Small tables with named rows and columns. After each table, cells are looked up by row and column.

fugire:
         kudafa  kanu  gid  lega  sil  nemor  golol  nol
nek         105   136  121   194   65    215    158   43
tik         111   124  150   192   85    181    157   44
lobet        80   141  103   127  106    188     99  117
vab         101   215  136   143  124    111     64   42
ziba        115   123  114   143  125    154    131  116
zatebo      113   135  115   146  107    173    133  102
gugag       126   134  124   146  112    134    140  100
vuke        130   127  127   150  107    129    144   94
neludus     118   137  124   132  112    153    126  120
repu        120   140  130   118  141    130    129  113
remuzek      65   186   94   126  128    183     71  109
mam         131   130  128   172  101    163    152   76
risoti      123   148  135   130  125    126    109   94
vofal        98   140  111   151  117    172    131  108

What is the nemor of tik in fugire?
181
What is the sil of remuzek in fugire?
128
What is the lega of lobet in fugire?
127
What is the gid of vab in fugire?
136
What is the nol of neludus in fugire?
120
What is the kanu of zatebo in fugire?
135
What is the kanu of nek in fugire?
136
What is the golol of vab in fugire?
64
What is the golol of neludus in fugire?
126
What is the lega of zatebo in fugire?
146
What is the kudafa of zatebo in fugire?
113
What is the kanu of mam in fugire?
130
What is the kanu of vofal in fugire?
140
What is the sil of vofal in fugire?
117
What is the kudafa of vofal in fugire?
98
What is the nemor of neludus in fugire?
153
Which row has the largest golol? nek

Table fite
         mebanem  nibaf  tosib    pif    mig  fodepir
lepuzas    76271  17965  60136  99394  84844    57995
vuva       45842  73700  45818  46978  25592    45817
rurefed    66804  51338  43076  41376  45518    76604
kun        52692  51370  55559  56345  47890    52099
lopub      15061  49197  53220  71625  34036    47669

mebanem of rurefed is 66804
tosib of lepuzas is 60136
fodepir of lopub is 47669
nibaf of lepuzas is 17965
pif of vuva is 46978
tosib of rurefed is 43076

ziluses
|  | kobofed | guful | kep | peduk | nuv | tamul | dav | fino |
|---|---|---|---|---|---|---|---|---|
| fazos | 99 | 167 | 127 | 120 | 39 | 129 | 129 | 125 |
| giz | 186 | 112 | 122 | 131 | 112 | 134 | 130 | 128 |
| vur | 89 | 127 | 130 | 127 | 127 | 125 | 127 | 127 |
| nir | 95 | 249 | 127 | 127 | 117 | 129 | 131 | 130 |
| netavu | 62 | 74 | 125 | 129 | 54 | 130 | 127 | 132 |
| bav | 128 | 130 | 132 | 123 | 177 | 126 | 131 | 123 |
| sopulug | 174 | 90 | 127 | 123 | 222 | 128 | 130 | 129 |
| fof | 51 | 173 | 130 | 132 | 208 | 135 | 126 | 130 |
| vezimil | 205 | 146 | 132 | 132 | 74 | 132 | 127 | 130 |
| mera | 69 | 23 | 130 | 129 | 106 | 131 | 130 | 126 |

kobofed of giz: 186
kep of bav: 132
dav of sopulug: 130
guful of mera: 23
fino of fof: 130
peduk of bav: 123
guful of netavu: 74
nuv of fazos: 39
tamul of fof: 135
fino of bav: 123
kobofed of vur: 89
nuv of nir: 117
tamul of mera: 131
peduk of mera: 129
kep of nir: 127
peduk of netavu: 129
fino of netavu: 132
tamul of netavu: 130
nuv of giz: 112
tamul of vezimil: 132
Row with the largest nuv: sopulug

Table desomuz
         laf  paguge  kesi  saper  dip  minar  fikegu  peb
zemabu   266     459   627    152  334    586     650  572
zepe     734     850   878    469  495    681     611  333
nek      557     460   488    546  455    519     618  455
lokidum  644     424   563    421  423    719     553  798
vinu     504     553   533    506  557    523     463  560
tep      681     445   522    453  444    696     554  779
bekomad  265     458   629    152  333    591     647  567
vit      520     520   519    517  519    522     516  523
dov      559     437   584    425  440    666     538  717
vezonon  523     553   566    532  562    319     655  651

What is the laf of vezonon in desomuz?
523
What is the minar of vinu in desomuz?
523
What is the fikegu of tep in desomuz?
554
What is the kesi of vit in desomuz?
519
What is the minar of dov in desomuz?
666
What is the fikegu of lokidum in desomuz?
553
What is the paguge of nek in desomuz?
460
What is the paguge of tep in desomuz?
445

dafemul =
	rupez	magot	pofeda	daf
teb	94	120	111	104
bak	141	133	112	52
boro	237	88	117	83
sas	114	114	109	57
guper	182	102	101	96

daf of guper is 96
magot of guper is 102
rupez of guper is 182
magot of bak is 133
daf of sas is 57
magot of boro is 88
pofeda of guper is 101
rupez of sas is 114
daf of boro is 83
pofeda of boro is 117
daf of teb is 104
rupez of boro is 237
daf of bak is 52
rupez of bak is 141
rupez of teb is 94
pofeda of bak is 112
magot of sas is 114
magot of teb is 120

kogerus =
|  | rezibiv | seresis | bebirem | kom | nelet | zalamoz | gopuv | soberef | gug |
|---|---|---|---|---|---|---|---|---|---|
| buzibev | 8.8 | 0.4 | 6.1 | 8.9 | 5.0 | 7.1 | 9.2 | 4.2 | 7.0 |
| silema | 6.1 | 2.4 | 4.7 | 8.8 | 7.6 | 6.1 | 1.6 | 4.0 | 1.4 |
| ludi | 9.4 | 0.8 | 3.5 | 5.9 | 6.6 | 1.2 | 6.1 | 6.3 | 2.9 |
| dida | 1.3 | 6.0 | 4.1 | 4.7 | 1.3 | 9.0 | 3.7 | 8.5 | 2.3 |
| ginama | 0.9 | 1.0 | 1.5 | 2.3 | 2.8 | 1.7 | 2.1 | 2.7 | 8.8 |

ludi, gopuv -> 6.1
dida, zalamoz -> 9.0
silema, rezibiv -> 6.1
ginama, bebirem -> 1.5
buzibev, gopuv -> 9.2
dida, rezibiv -> 1.3
silema, zalamoz -> 6.1
silema, nelet -> 7.6
ginama, kom -> 2.3
ludi, kom -> 5.9
dida, gopuv -> 3.7
ginama, soberef -> 2.7
dida, seresis -> 6.0
Which row has the largest bebirem? buzibev

Table mik
cols = nup, sageder, suk, vopopaz, togal, legu, muson, gageb, sir, sufe
zumun: [104, 86, 114, 130, 187, 106, 105, 33, 123, 82]
suf: [88, 107, 144, 118, 73, 116, 100, 173, 212, 121]
vos: [97, 109, 121, 107, 188, 107, 104, 35, 149, 78]
vube: [96, 124, 127, 95, 68, 111, 104, 165, 166, 122]
kiv: [110, 124, 102, 87, 48, 104, 110, 165, 95, 131]
gita: [109, 93, 109, 124, 83, 107, 108, 140, 109, 122]
dif: [105, 103, 113, 114, 84, 108, 107, 141, 123, 119]
zar: [118, 115, 87, 92, 92, 101, 112, 111, 49, 114]
ripu: [118, 106, 94, 106, 38, 104, 111, 172, 66, 139]
dep: [110, 100, 103, 114, 136, 106, 108, 78, 92, 101]
sogepo: [86, 96, 150, 134, 67, 118, 99, 185, 228, 126]
pip: [128, 82, 73, 123, 168, 98, 114, 28, 2, 93]
mupor: [122, 115, 82, 91, 83, 101, 113, 119, 33, 121]
ziz: [83, 112, 147, 112, 148, 114, 99, 94, 224, 90]

vopopaz of zar: 92
muson of kiv: 110
sageder of vube: 124
muson of ripu: 111
suk of suf: 144
togal of pip: 168
sufe of ziz: 90
muson of sogepo: 99
nup of pip: 128
sufe of zumun: 82
vopopaz of ripu: 106
togal of dif: 84
Row with the largest suk: sogepo

kal =
,rad,nalagop
fir,73,68
vadusu,50,59
sozo,117,213
lipezu,101,100
vasumar,71,76

vadusu, rad: 50
vasumar, nalagop: 76
vadusu, nalagop: 59
sozo, rad: 117
fir, nalagop: 68
sozo, nalagop: 213
vasumar, rad: 71
lipezu, nalagop: 100
fir, rad: 73
lipezu, rad: 101

dad =
        sefuso    som    gog   nepi  pafiki  lebirev
dofogu   4.957  3.728  5.903  7.959   5.883    1.093
rane     4.616  4.560  6.266  8.313   5.655    2.404
duv      4.422  4.719  6.519  8.745   5.530    2.551
donu     4.280  5.546  6.649  9.048   5.133    4.153
baf      4.081  5.886  7.133  8.656   4.852    5.108
vokaz    3.902  6.708  6.761  8.046   4.228    6.851
fuf      4.729  4.244  6.207  8.080   5.779    1.895
nik      4.434  5.018  6.610  8.795   5.386    3.313
bedek    5.038  4.258  4.968  5.446   5.380    3.339
roni     3.857  6.411  6.929  8.348   4.533    6.064

sefuso of rane = 4.616
gog of dofogu = 5.903
sefuso of roni = 3.857
sefuso of baf = 4.081
som of vokaz = 6.708
nepi of roni = 8.348
sefuso of duv = 4.422
gog of bedek = 4.968
lebirev of rane = 2.404
sefuso of donu = 4.280
lebirev of nik = 3.313
nepi of vokaz = 8.046
sefuso of vokaz = 3.902
pafiki of nik = 5.386

biv.tsv
	sem	rivalur	dilum	pid
zelek	48	140	87	115
pepake	128	140	87	190
zot	88	140	128	115
mog	128	140	87	44
lofu	128	140	87	115
tekomo	219	80	87	115
zun	136	214	87	115
nav	128	173	87	115

What is the rivalur of tekomo in biv?
80
What is the pid of zelek in biv?
115
What is the pid of zot in biv?
115
What is the sem of nav in biv?
128
What is the sem of lofu in biv?
128
What is the dilum of tekomo in biv?
87
What is the dilum of lofu in biv?
87
What is the sem of tekomo in biv?
219
What is the dilum of pepake in biv?
87
What is the dilum of mog in biv?
87
What is the rivalur of mog in biv?
140
What is the sem of mog in biv?
128
What is the dilum of zot in biv?
128
What is the dilum of nav in biv?
87

